In the rows, 128 means zero.
Named turns come first, each shown by rows before and after it. Which turns, in which order, take the first row of each pair that follows to the second? Write the first one first, as in the answered first pair.
Gim:
[140 136 122  98 154 175 117 116 117 145] |-> [144 122 116 106 142 172 160  98 131 129]
[138 126 140 132 107 150 134 100 137 125] |-> [146 151 148 132 110 132 139 111 133 133]
[122 156 123 121 119 128  87 128 163 139] |-> [113 127 112 126 108 141 105 108 174 123]
dup:
[108 137 122 132 125 159 120 120 111 167] |-> [104 123 122 130 127 157 106 131 109 162]
[146 133 121 162 170 156 151 141 107 144] |-> [145 123 118 159 172 162 142 141 105 141]
[108 113 122 123 138 152 158  93 111 115] |-> [101  96 122 118 142 150 138 108 110 109]
[120 128 134 128 103 124 134 124 168 138] |-> [119 128 133 128 102 129 134 118 166 140]
Dip:
[134  87  84 140 133 151 180 118 122  91] |-> [130 194 125 131 130 154 146 106 153 173]
[114 103 132 132 121 140 130  85 183  96] |-> [122 130 133 133 122 149 142  72 176 108]
[138 139 107 128 153 114 141 148 120 113] |-> [140 159 115 125 150 115 133 148 125 126]
[115 147 131 144 154 113 121 147 144 120] |-> [122 128 118 150 154 118 140 143 130 103]
Now pairs of rows:
Between the rows of a pair lie two turns.
[125 108 135 134 121 103 144 147 146 105] |-> [145 125 127 136 131 111 159 138 113 104] -> Gim Dip
[118 117 102 150 126 130 112 128 141 118] |-> [123 123  98 151 130 141 119 118 131 123] -> Dip dup
[ 95 217 149 117 129 175 119  52 160 176] |-> [ 69 135 134 102 145 204  39  85 148 152] -> dup dup
[156 162 137 149 133 113 151 159 137 124] |-> [149 111 115 142 147 155 114 157 106 103] -> Gim Dip
[122 115  95 131 151 131  92 151  90 108] |-> [122  93  88 140 137 114 136 142 109  85] -> Gim dup
[142 128 126 141 121 126 143 119 147 138] |-> [146 140 129 137 129 135 126 124 136 151] -> Gim dup
[105 101 131 111 123 141 137 124 156 110] |-> [120 134 146 112 122 104 153 144 155 113] -> dup Gim
[104  84 104 112 149 211  69 104  88 126] |-> [109  89 142 110 150  91  56 207 112 108] -> dup dup
[134  70  96 133 135 159 146 123  84  87] |-> [127 158 125 123 139 193 101  98  95 163] -> Dip dup
[137 127 132 129 150 200  75 106 113 152] |-> [172 181 142 151 132 128 184 103 125 142] -> Gim Gim
[155 105 117 155 135 119 203  86  97 117] |-> [110  58 148 135 129  75 107 159 154 115] -> Dip Dip
[115  98 146 111 143 141 110 159 133 141] |-> [129 129 138 124 130 153 175 112 136 146] -> Gim Dip
[125 123 138 103 103  96 127 142 191 114] |-> [130 159 147  98 114 101 103 151 177 138] -> dup Gim
[134 106 123 156 160 125 159 153 106  82] |-> [120 154 137 143 166 175  96 134 108 140] -> Dip Gim
[126 190 155 144 122 105 139  92 176 169] |-> [116 179 144 141 129 150 112  70 162 178] -> dup Gim
[136  98 123 119 140 112  96 173 111 109] |-> [155 159 115 131 133 147 165 100 104 137] -> Gim Dip
[150 103 103 144 116 113 150 147 114  97] |-> [142 155 117 133 125 154  90 131 112 157] -> Dip Gim
[124 102  99 132 128 162 143  92 125 120] |-> [144 140 105 136 133 146 167  92 112 128] -> Gim dup
[118  84 121 106 139  98  77 195  95 105] |-> [146 169 141 118 123  48 158 179 113 129] -> dup dup
[130 150 151 130 103  68 125 165 166 138] |-> [118 162 146 118 117 126  65 147 148 170] -> dup Gim
[122 102  95 121 170 152  44 156  80 118] |-> [120  45  79 138 137 121 139 131 123  63] -> Gim dup
[130  78 127 121 104  97 116 159 127 110] |-> [164 160 125 124 124 124 130 133  77 149] -> Dip Gim
[155 157 127 133 131  92 185 123 128 126] |-> [142 104 129 128 129  72 159 153 140 100] -> Dip Dip
[165 185 170 140 136 118 152 128  92 127] |-> [124 142 188 125 130 116  69 163 136 132] -> dup Dip
[127 137 114 100 133 143 143  76 135 102] |-> [117 150 124  93 133 146 109  82 139 122] -> dup Dip
[132 177 156 117 139 123  79 142 146 152] |-> [141 100 132 127 136  86 125 171 133  81] -> Dip dup
[131  86 140 127 133  51 128 198 140  85] |-> [143 210 168 127 131  71 126 163 146 166] -> Dip Dip
[108 134 161 120 109  83 120 158 194 131] |-> [153 163 144 127 138  67 144 182 117 117] -> Dip Gim
